In the data rows, the value 128 means zero.
One hidden rule gives every row of this table a label. Here are some rows, each with its label.
[140 170 148 149 152 255 192 131 103  30 117 161  88 120 161  72 131 116
 127 181 110 107 187 148 165 167 168 124  62 128 218 190 146  23 255 152
 133  53 141  90 140 124 147  61] 1
[159 100 137 120 149  74 137 166 132 181 107 131 147 139 108 121 174  95
  97   0 146  99 155 153  87 147  67  55 174 107  59 100 150 187 116  82
 120 175  73 189 193  75 143 110] 3
[132 124 165 125 121 101 150 167 133 149 134 120  51 157 153  71 250 115
 113  24 165  90 138 127  62 157  96  92 173  93 203 143 158 139 229  96
 122 146 102 237 216 135 249 140] 3
[129 165 132  96 165 113  99 120 150 124 113  99 134  98 154 138 114 106
 129 190  98 119 129 141 145 114 131 107  90 109 135 123 102 149  72 114
 111 129  80 125 110  92 159 164] 3
[157 179 196 179  95 200 178 122 113   0 108 160 140  98 247  75 150 114
 145  51 116 105 149 135 145 150 173  56 133 123 189 155  55  62 255 116
 120  63 134 124 103 174 134  55] 2
[143 133  78 113 155 118  92  94 108 236 127  96 160 126 111 177  96 164
 141 199  93 181 107 120 178 123 128 149 130 168 164 110 132 167   0 155
 132 111 147 109 116 130  94 184] 2
[138 101 150 123 116 159 138 132 118  78 134 121 114 150  71  89 205 125
 113 144 147  95 138 142 102 119 103  95 115 128 127 121 108  46 144 134
 120 147  86 125 130 124  80 113] 1
[133 181  79 117 147 193 100 101 151 207 125  82 206 105  43 154   0 127
 110  96 101 102 100 112 140  95 148 116 105 126  80 118  39 167 103 120
 123 161 110  92 109 131  83 203] 2
[131 101 142 109 179 135 153 138  99 138 136 165  88 155 165 125 236 151
 147 161 112 180 128 133 196 142 133 215  89 155 105 135 178 128 174 174
 137  87 156  97 126 168 103 137] 1
[108 112  87 168 155 221 167 113 121 160 135 185 129 154 161 165  42 162
 134 124 139 158  98 121 156 129 181 191 131 155 255 165 116  97 123 158
 142  87 172 105  80 158  90 161] 1
[123 149 111 126 121 183 164 139 104  88 138 182 123 202 167  88  99 110
 133 186 112 113 162 149 145 140 120 172 147 109 200 116 181 179 144 123
 127 109 145 159 132 192  70 111] 3
[ 98 135 127 134   0 114 121  95  99 208 144 182  92 125 142  84 119  92
 134  46 136 104 136 114 115 117 149  60 158 135 229 142  64  76 100 147
 118 105 148 153 165  93 181 131] 2
[156  79 173 117 156 154 187 131 149   8 127 154  67 117 183 141 233 149
 151 111 100 135 193 152 164 146 107 190  77 154  92  99 237 194 204 102
 147  72 140 131 118 158 120  57] 3
[183  91 234  80 180  55 143 182 180  27 135 103 102 137  82  98 242 120
 131  21 131 172 202 172  63 149 133 203 151 160  53  76 150 203 216 101
 124 136  67 140 181 178  99 112] 3
[148  99  71 118 177 102 111 112 111 160 141 109 121 158 107 140 136 183
 155  93 121 175  80 120 141 120 134 151 103 158 166 145 107 168  73 124
 120 150 122  84 137 193 101 124] 2
[112  92 119 130 141  52 119 112  96 200 153 108 157 153 109 173 153 131
 135 255  95 179  53 116 178 135 151 199 133 135 100 128 170  92 102 141
 129 162 136  58  72 128 119 147] 1
[116 117 107 122 101 163 181 101 126  81 117 145 161 142 125 149 127 126
 138 100 136 130 166 105 125 129 122 147 145 140 142 157 156 124 154 142
 136 149 124 132 108 182  71 124] 1
[117 121 140 121 117 120 120 144 121 192 138 146 108 152 134 128  91 109
 133 153 156 106 131 124  93 115 105  49 122 112 200 157 125 105  81 130
 118 109  98 129 130 131 182  95] 3
[103 100  45 116 161 189 102 102 102 213 140 115 167 202 141 153 130 179
 140 199 119 134  62  96 118 129 120 102 155 159  61 147 125 116  97 145
 115 146 158  48  59  92 147 172] 1
[142 115  86 108 143  83 133 139 134 158 124 116 151 115  95 141 115 143
 132  60 130 135 132 151 115 120  89  92 135 117  81  96 186 157 135 109
 105 170  92 133 125 116 133 110] 1
[130 109 120 114 127 148  98 125 120 227 114 101 164 128 151 149  67 114
 127 124 161 150  96 111 106  96  97 141 157 126 156 125 148 172  81 144
 138 104 114  69 118  65 135 131] 3
[123 130 180 108 113  97 122 149 132 114 116  99 101 126  97 146 202  92
 136  68 136 157 155 149 122 128 123 193 125 133  76  98 150  76 115 108
 119 150  95 122 117 145 106 140] 3
[123 119  73 127 116 188 122  86 113 113 122 128 154 105 144 166  39 141
 151 173  88 147 121 141 147 124 149 235 126 150  16 165 107  38 121 162
 152 105 134  55  64 149 115 140] 1
[112 108 109 147  87 170 135 144  93 123 148 161  76 147 215 110 132 131
 145 157 135 141 117 119 110 147 157 126 108 124 124 138 142 112  95 148
 138 113 189 132 151 188 158 144] 1
[157 187 178 118 139 161 155 122 135  72 133 156 114 134 150 180 112  79
 123  47 124 160 145 142 164 132 135 135  95 146  33 152 111 127 180 128
 147 116 123 131 121 154 144 122] 3
[ 87  76  81 138 166 195 105 133  92 155 145 112 120 173 140 128  73 135
 131 147 135 184 118 130 166 118 122 102 144 157 255 154 125 122  13 112
  96 143 174 121 120  65 150 136] 2
[112 137  36 157 119 198  97 103  84 142 136 157 190 129 154 131  55 116
 145 182 126 119  41  87 179  95 196 130 117 160 130 154 126  69 101 176
 150 149 162  89  88  18 123 141] 1
[136 122 174 116 113  87 115 140 160 147 119  96 108  92 134 132 207 109
 108  62 143 115 129 131 112 140 125 131 174  72 107 133  80 153 106 116
 131 171 111 156 150 108 142 128] 2
[160 115 136 136 233 142 178 168 127 104 130 133 130 106 158 154 187 131
 134 208 120 166 169 145 197 137 154 145 107 157  75 111 153 127  93 147
 142 111 127  60 178 138 112  76] 1
[145  77 118 121 172 182 122 115  94 108 140 132 109 109 221 162 150 147
 133 203 120 160 159 126 145 129 127 185 116 178 138 107 132 194 191 157
 154 100 147  53  72 150  94 114] 2
[124  82  82  80 135  81  74 130 171 176 135 101 120 125  36  88 175 135
 116 127 152 133 125 116  63 127  99  55 175 113 136  86 108 219   3  88
  97 166 118 126 107  60 188 175] 2
[138 176 113 118 147  60  80 123 136 176 112  65 132  89  91 133  71 118
 108  24 146 112  89 146  90 103 159 101 160  58 135 128  59  64  79  89
  97 133 103 192 148  63 114 156] 2
[150 115 184 106 255  53 131 146 175   7  84 160  76  96 124 146 209  98
 127 119 140 126 203 174  55 131 117 123 140 101  73  91 116 130 152 101
 131 166  96 199 206 153 117  71] 3
[153 184 162 122 159  87 151 135 143  59 115  79 101 122 184 124 169 124
 111 203 100 133 131 142 119 134  91 193 114 152  26 121 134 171 179 140
 122 140 118 119 177 147  85 128] 3
[166 140 166 138  66 195 134 139 127  41 123 186  82 129 230 107 210 136
 142 114 131  86 183 140 158 158 160 181 107 129 182 147 187  71 255 174
 157 102 153 161 143 176 125  62] 1
[115 156 105 129 121 123 123 112 102 126 146 126 106 141 111 149 143 141
 123 240 134 144  95 136 121 130 133 128 107 135 162 160 152 126 166 159
 133  85 123  63 109 197 129 138] 1
[144  84 128 125 133 135 129 161 144 167 141 116 114 139  67 102 194 129
 132 102 130 119 136 121  88 138  86 164 148 141  95 153 129 207  57 107
 107 152 132 128 178 100 122 107] 2
[134  42  78 119  90 168 158 121 109  83 126 104 126 153 162 150 196 193
 138 174 128 189 102 131 172 115  93 241  68 191 131 125 184 178 151 125
 140  92 152  68 105  98  62 132] 1
[127 159 160 106  88  98 147 176 145 183 113 178 111 123 119 110 160 126
 130  50 124 120 139 129 123 141  90  92  97 107  94 142 116 178 211  72
 104 163 134 152 115 149 128 102] 2
[116 172 101 118  80  90 103 145 174 204 139 129 103  85  88  61 151  87
  97   0 163  70 131 106  48 110 103  55 208  93 201 124 110 110  58  89
  92 154 144 219 177  48 154 158] 3
[140 144 225 112 189 160 175 151 118  11 122 151  74 121 190 132 204 127
 124 142 126 141 165 149 131 138 159  89  96 157 111 144 215 135 240 154
 108  79 175 147 188 201  85  92] 3
[ 96 124  73 154  24 213 125 110 103 182 138 103 123 175 121 156 110 127
 140 242 116 118 113  98 139 114 157  99 135 120 240 156 149 118 115 130
 133 106 157 182  88 116 166  83] 1
[130 150 190  94 161 131 161 160 185  67  94 132  69  82 153 105 127  73
 106  75 142  85 145 136  99 122 160 110 152 104 115 121  93  93 185  96
 132 166 111 146 184 134 165 106] 3
[118 102 105 159 101 100 128 102 110  80 135 114 124 189 141 134 141 124
 150 165 126 118  96 130 183 126 146 154 111 148 122 139 112 128 124 127
 151 125 185  73 140 126 124  92] 2
[124 106  85 152 112 172 137 102 122  94 135 126 126 180 226 191  44 143
 146 223 106 146 122 137 180 128 153 176  66 144  64 159 113 129 150 153
 166 112 155  82 136 149  39 110] 2
[109  88 164  95  74 106  97 127 144 147 125 122 131 139  66 117 155 111
 128 144 139 130 123 138 102 116 106  87 154 133 118  98 132 116 117 111
 120 160 135 118 135  96 144 157] 3
[131 107  98  93 202  25 113 132 113  75 106  95 194 135  80 126 120 138
 118  53 133 133  83 141 108 112 124  96 148 108  10  78 141 185   0 101
 125 172 106 105 128 126 104 163] 2
[117 110 155 133 191 108 156 103 145 102 125 108 142 133  99 131 120 139
 118 159 135 148 147 128 118 152 120 137  89 116  63 154 161 178 189 146
 129 122 130 130 202 137 166 125] 3
[105 144 125 149   0 152 118 137  83 253 125 146 113 152 137  51 153 119
 130  90 163 105 144 120  81 162 134  92 157  75 233 180 135 120 158 113
 109  82 149 188 147 116 213  97] 3
[124 157 136 132  73 115 113  90 128 148 117 127 150 127 129 150 124  93
 134 129 151 120 116 111 107 115 120 104 136 141 103 126  75  84  72 102
 102 156 112 140  98  59 135 143] 2
[147 151  88 121 136 104 119 114 132 217 138 133 105 158 123  78  38 121
 111 149 161 115  97 110  87 121 104  57 133  99 188 137 101  46 137 110
 128 129  82 114 145  43 153 175] 1
[151 168 168 136 143 137 126 121 121  78 119 110 202  90  95 169  95 150
 120 131 102 106  67 148 134 103 156 150 113 126   0 119  83  73 147 116
 156 135 127  90  90 105  87 169] 2
[163 107 141 147 236 133 153 137 136  56 135 167  96 127 226 143 244 124
 122 185  96 142 125 124 166 143 154 167 102 177 147 100 173 113 255 136
 145  84 149  95  98 218  61 107] 1
[124  63  96  88 177 152 151 124  89  83 156  97 162 110 135 171  80 172
 138 161 104 172  89 116 169 143 134 184  93 138  52  83 148 147 111 117
 146 119 131 122  99 127 117 125] 1
[117  89 107 132 115 125 175 117 143 123 100 113 161 109 130 121 165 137
 141 118 124 146 119 150  91 112 105 156 133 113  90 151 164 131 138 137
 111 128 131 105 141 139 146 135] 1
[134  85 169  97 202  92 145 125 155  76 115  96 153 107 107 132 189 147
 135  41  94 140 134 166 133 121  98 187  87 193   0  82 199 181  60 132
 137 163  63 141 146 152  78 183] 3
[143 138 165 133 163 140  87 146 147 102 131 122 114 121 125  83 158  89
 115  67 139 112 136 126  94 107  84  98 204  96  54 128 128 176  63 143
 107 139 136 183 148 150 146 116] 3
[113  97 128 138  60 123 137 145 123 177  99  96 114 139 101 128  96 136
 125 153  99 110 101 125 159 107 115 128 159 118 187 111  98 116 172  97
 129 144 155 113 135 159  93 129] 2
[142 115 143 114 171  70 170 123 131 142 134 124 178  81 188 111 140 110
 134 115 140 153 149 145 141 162 116 183  79 178 128 114 133 142 102 153
 135 130 136 109  74 179  85  95] 3
[151 175  93 143 103 169  89 117 134 101 111 118 128 116 118  90   0 150
 119 149 127 108  80 105  89 122 175 138 150 121 192 109 112  55  20 135
 132 158 135 138 100  87 174 126] 1
[102 153  62 155  13 171 101 123  90 152 130 146 130 154 109  94  43 123
 133 124 145 131  96 103 128 140 151  72 183 148 202 150  73  75 115 177
 104  92 153 182 101  88 192  66] 2
Which column or columns does the hidden rule look at? Columns are counted from 0, in order:
17 32 33
Here are more rows. What is the label of each one?
[113 118  43 138 209 132 115 125 124 115 125 100 189  78 115 174  96 148
 141 200  90 170  84 157 137 104 141 121  89 161 192  85 150  70 159 180
 168 134 139  57  50 242  19 122] ~ 1
[111 151  85 131 152 216 109 138  86 231 141 178  50 151 160  86 121 128
 139 129 134 129 140 131 123 135  92  93 154 107 170 175 143 116 175 114
 117 129 146 193 128 149 159 106] ~ 1
[139 155 144  83 179  83  58 145 156 132 115  83 126 137  96 127 238 134
 112  13 172 101 149 137  48 140  65 106 188  88   7  63 178 214  82  68
 123 163  74 151 168 122  94 214] ~ 3
[135  81  99 103 136 117 110 140 142 217 119 104 164 102  95 144 153 154
 141  26  92  83 105 124 132 118 115  92 162 120  71 121 139  92 111 134
 116 145 111 129 156 133 114 166] ~ 1
[162  78 219  94 255  56 144 161 158 138  89 121 144  99 133 112 255  98
 109  33 109 127 214 146  95 142 127 128 108 165   2 123 203 192 143  95
 133 129  77 153 237 219 110 154] ~ 3
[133 121  73 102 111  74 134 138 125 120 130 138 121 132 100  84 114  93
 102   5 153  98 151 103  94 126  97 104 120  89 227 136 120  81 124  91
  96 151 137 165 146 125 131 123] ~ 3
[122 155  81 162 169 166  96 101  94 192 125 118 190 146  76 155  67 136
 127 101 133 139  64 129 151 102 138  46 113 144 172 125   8 151  20 145
 130 144 125  79  84  99 147 185] ~ 2
[137 155 101 156  69 184 127 137 132 116 134 140 110 160  93 130 126 123
 136 133 108 127 145 146 130 139 126  75 134 130 168 134 152 109 198 147
 121 144 169 133  89  90 159 135] ~ 1
[104 125 137 136 144  96 123 133 134 197 127 142 118 152 135 129 152 106
 134 125 114 125 157 134 133 127 134 162 147 151 132 131 108 147 143 120
 136  86 104  96 137 126 126 106] ~ 3
[164 172 172 131 110  67 183 120 108  49 130 133 140 119 144 115 116 136
 157  81 117 160 177 136 133 111 174 105 136 143 250 134 110 150 200 140
 150 143 106 132 171 125 103 124] ~ 2
[135 116 142 130 142 167 102 152 122 164 144 168 121 135 219 100 154 104
 117  86 137 116 158 133 116 155 169 159 139  62 210 162 151  86 217 119
  96 111 142 191 174  68 129 100] ~ 3
[148 141 220 142  55 171 123 131 136  11 108 156 115  90 116 160 114 110
 108 168 152  99 158 160 107 136 160 146 157 121 108 104  39  49 135 144
 122 134 106 110 136 202 112 132] ~ 2
[113 139  93 158  40 220 168 154 116   0 135 176 103 154 201 132 153 131
 174 173 129 156 147 140 214 156 149 167 119 155 255 217 161  60 255 181
 169  30 131 170 154 201 122  74] ~ 1
[157 112 168 113 173 155 128 159 132  44 105 146 124  70 160 135 135  97
 125 145 123 100 168 161 134 154 148 120 125 113  46 131  92 124 162 132
 138 144 106 166 127 168 150 120] ~ 3
[100 154 178 140  89 199 140 121 110  90 128 118 118 141 164 138  79 143
 126 141 107 150 116 115 150 132 121 149 146 136 248 138  94 112 118 141
 143 116 152 111  98  87 107 144] ~ 2
[111 127  86 124 105 150 100 152 137 213 135 141 122 152 128 113  99 115
 109 149 120 139 122 104 101 120 102  64 135  78 189 133  62 113  13  71
 112 142 126 125 126 132 189 135] ~ 2
[110 135 154 128 218 162 118  92  99 197 139 138 165 126  60 168   0 133
 145 166  97 126  80 122 161 126 147 103 126 182  87 129  50 100  81 123
 162 101 127  58  63 103   3 147] ~ 2
[132 137 184 132 194 169 177 145 121   0 130 127  99 135 223 132 176 122
 142  86  97 193 148 173 144 167 141 235  54 175 120  97 222 200 232 144
 134 129 102 112 182 196 106  68] ~ 3
[121 106  45 127  30 123 138 140 114 140 136  99 124 164 141 143  90 178
 143 221 104 139 117 130 165 123 126 188 100 184 106 148 138  86 227 123
 140  73 120  77 124 132 170 119] ~ 1
[152 111  98 119 191  61 158 115 112  86 121  99 130  88 182 151 105 109
 136 203 128 109 135 151 172 120 123 168 133 135 123 126 120 154  92 109
 147 120 120 165  94 127 111 153] ~ 3
[151 134 157 102 123  58 112 162 143 121 119 149 130 108 120 130 151 159
 125  47 140 152 178 124  90 139 132  97 191 118  98 108 135 186 190 101
 107 153 112 156 167 115 158 148] ~ 2
[114 131  33 156 113 149  60 100  87 202 149 112 152 131  76 152 180 119
 131 141 142 104 114  99 132 113 158  75 120 180 120 167 136 128 133  87
 120  92 155 148 104 125 154 121] ~ 3
[131 134 190 185  83 197 215 144  77   0 143 202  57 169 244  94 204 121
 146 148 119 118 157 153 148 167 149 218  94 160 185 211 141  59 200 139
 136  75 156 155 128 255  95  48] ~ 1
[134 141 200 114  96  46  84 148 153 178 113 123  90 103  84  80 169 121
 110  24 155  84 148 128  80 113 104 193 150 111 187 116 222 235 109  90
  98 153 114 136 157  99 177 109] ~ 3
[114 152 123 114  74 191  78 123 122 182 121 169 137 141  76 102 129 117
 116 150 170 121  88 118 115 122 110  47 155  97 207 145  60 107 131 111
 114  90 136 143 164  96 153 110] ~ 2
[171 160 219 110 219 164 183 149 144   0 105 134 115 103 142 109 122  91
 132   0 131 100 157 153 115 140 136 126 102  96 193 115 167 132 255 130
 167 115 122 144 151 204  96 134] ~ 3
[144 122 132 129  97 141 184 133 106 107 139 153  95 184 192 115 119 151
 153 178 102 140 149 149 146 143 124 183  86 138 125 180 159 121 167 165
 142  95 197 136 177 208 123  87] ~ 1
[132 179 155 125  81  69 104 126 166 143 113 130 123 141 102  91 151  75
  93   0 153 103  80 151  90 148 139  53 171  90  67 114 116 113 148 123
 104 141 122 175 174 119 188  98] ~ 3
[134 142 209 109 226  23 127 165 198  23  98 121 144 119 145 136 181  83
 104   0 115 129 200 139  44 133 105 144 131 122  64  95 144 117 139 108
 130 138 103 161 213 170 108 114] ~ 3
[ 87 146 137 130  84 198  84  83 114 154 146  92 183 102 142 148  93 126
 124 124  97 119  88 109 172 111 150  55 118 104 199 121  64  99  76 152
 129 110  97  71 135 133 112 144] ~ 2
